Each row has a name. Each piece below is followed by the name of the row it came from, unless a question asks for something else. Each question is about the rows just above it.

Fuba: [-23  84 -56 -71]
gil: [ -29 -102   30   54]
gera: [-57 -23  84 -71]
Which entry of gil is missing from [-102  -29   54]? | [30]
Put [-71  84 -23 -57] back in order: which row is it? | gera
Which row holds these entries in another order? [ 84 -56 -71 -23] | Fuba

menim: [ 82   8  40   5   1 -49  -1 -76  48 -33  80 -30 -83  54  43  42  32  51
 -65  66 -24 -30   7  36 -11 -73 -78  62 -46   2  -8  63  35   7  47  10]
Rik: [ 82   8  40   5  36 -49  -1 -76  48 -33  80 -30 -83  54  43  16  32  51
 -65  66 -24 -30   7  36 -11 -73 -78  62 -46   2  -8  63  35   7  47  10]
Megum: [ 82   8  40   5   1 -43  -1 -76  48 -33  80 -30 -83  54  43  16  32  51
 -65  66 -24 -30   7  36 -11 -73 -78  62 -46   2  -8  63  35   7  47  10]
Zeve: [ 40  82  -8  10  35 -78 -73 -43 -33 -24  43  -1   7  54  63 -11   2 -65
 -30  80  63  66  16   5   8 -83  32 -30  36   7 -46  48  47   1 -76  51]
Put [ 10  47   7  35  63  -8   2 -46  62 -78 -73 -11  36   7 -30 -24  66 -65
  51  32  16  43  54 -83 -30  80 -33  48 -76  -1 -43   1   5  40   8  82] back in order: which row is it? | Megum
Shuffled menim with one entry gone: [-73  32  47  48  80 -11 -33  54  42  63 -65  -1   7  62  10  66   5   8
 -49  40 -83 -78  35 -24 -76 -46  82   2 -30  -8  36   7  51   1 -30], missing | [43]
Which entry of Megum is missing from [ 10  82  36  62  47 -24   7   8 -43  48 -30 -46   2  63  32  35  40 -83
 -11  16 -76   1 -30  -8  43   7 -73  54  51 -65   5  80 -78 -33  66]? | [-1]

bemoz: [ 16 -51 -11  49  17 -84 -22 -47]
gomo: [  -4  -49  -81 -104  -51    7  -59   39]
git: [ 50 -12 -11  16 -22 -84 -47 -51]
kesa: [-17  10  52  24  -6 -41  10 -15]
Put [ -51   -4   39  -81 -104  -49  -59    7] back in order: which row is it? | gomo
Put [-22 -84 -47 -51  50 -12 -11  16] back in order: which row is it? | git
Shuffled bemoz with one entry gone: [-22 -84  49 -51 -47 -11  17], missing | [16]
Shuffled bemoz with one entry gone: [-84 -51 -22  49  17 -47 -11], missing | [16]
Which entry of git is missing from [-51 -47 -12  50 -84 -22  16]? | [-11]
Which row holds these entries in another order? [-41 -17 -15  -6  10  10  24  52] | kesa
Which entry of kesa is missing from [ 52 -15  10  24 -41  10  -6]? | [-17]

gola: [  8 -11  13   2 -12 -48   0]
Mef: [ 24  68 -17 -15 -82 -28 -41]
mevo: [ -1  30 -45 -13 -13   3   5]
vege: [ -44 -123   29   -1  -62  126    8]
vog: [-14 -20   9   5  14 -41   5]
natid: [ 33  74 -37 -22 -91  -1 -43]
bet: [ 33   2 -11 -11 -56  18 -36]
Beku: [ 24  47 -42 -22 -86   0 -56]
Zaro: [ 28  14 -53 -26 -53 -26  -7]
Koti: [   8  126 -123  -43  -62   29   -1]
tafi: [  31  104 -102  -45  -91   -2  -15]
Put [-123  -43   -1   29  -62    8  126] back in order: which row is it? | Koti
Which row holds these entries in another order? [   8  -43   29 -123   -1  -62  126] | Koti
Which row holds these entries in another order? [  5   3 -13 -13 -45  30  -1] | mevo

lus: [-20   1  -1  -4 -19 -22]
kago: [52 -7 -8 -9 18 16]
Tareg: [38  3  7  1 10 19]
susi: [ -9 -11  -2   7  55   7]
tebeg: [3 6 8 6 4 5]
Tika: [-38  -1  -4  -4  38  17]
gilit: [-16  12   6  -4  -5  -4]
venet: [ -8 -11  -2   7  55   7]
Kofit: [-93   6   8   6 -15   5]
Which entry of gilit is missing from [ 12  -4 -16   6  -4]? | [-5]
Shuffled gilit with one entry gone: [ 12 -16  -4  -4   6], missing | [-5]
tebeg without one entry, shuffled: [5 8 6 6 3]. Gone: | [4]

Ravu: [ 26 -33 -10 -29 -13 -67  -6  -8 -19]
biru: [-46 -19  13  40   5  49 -19   4  18]
Bodir: [-35 -26  20 -43  16 -13  -6   2 -18]
gab: [-16  22 -17 -22  -4 -15   0  -8  30]
Favu: [  4 -46  39 -19   5  18 -19  49  13]
Birit: [-27 -10  17 -57  15 -58  31 -26  31]
Put [-22 -17 -16 -15  -8  -4   0  22  30] back in order: which row is it? | gab
Shuffled Favu with one entry gone: [-19   5 -46  13   4  39  49 -19], missing | [18]
Which row holds these entries in another order? [-46 -19 -19   4   5  13  18  40  49] | biru
[-19  -8  -6 -67 -13 -29 -10 -33  26] is which row reordered? | Ravu
Shuffled Ravu with one entry gone: [-13  -8  26 -33  -6 -10 -67 -29], missing | [-19]

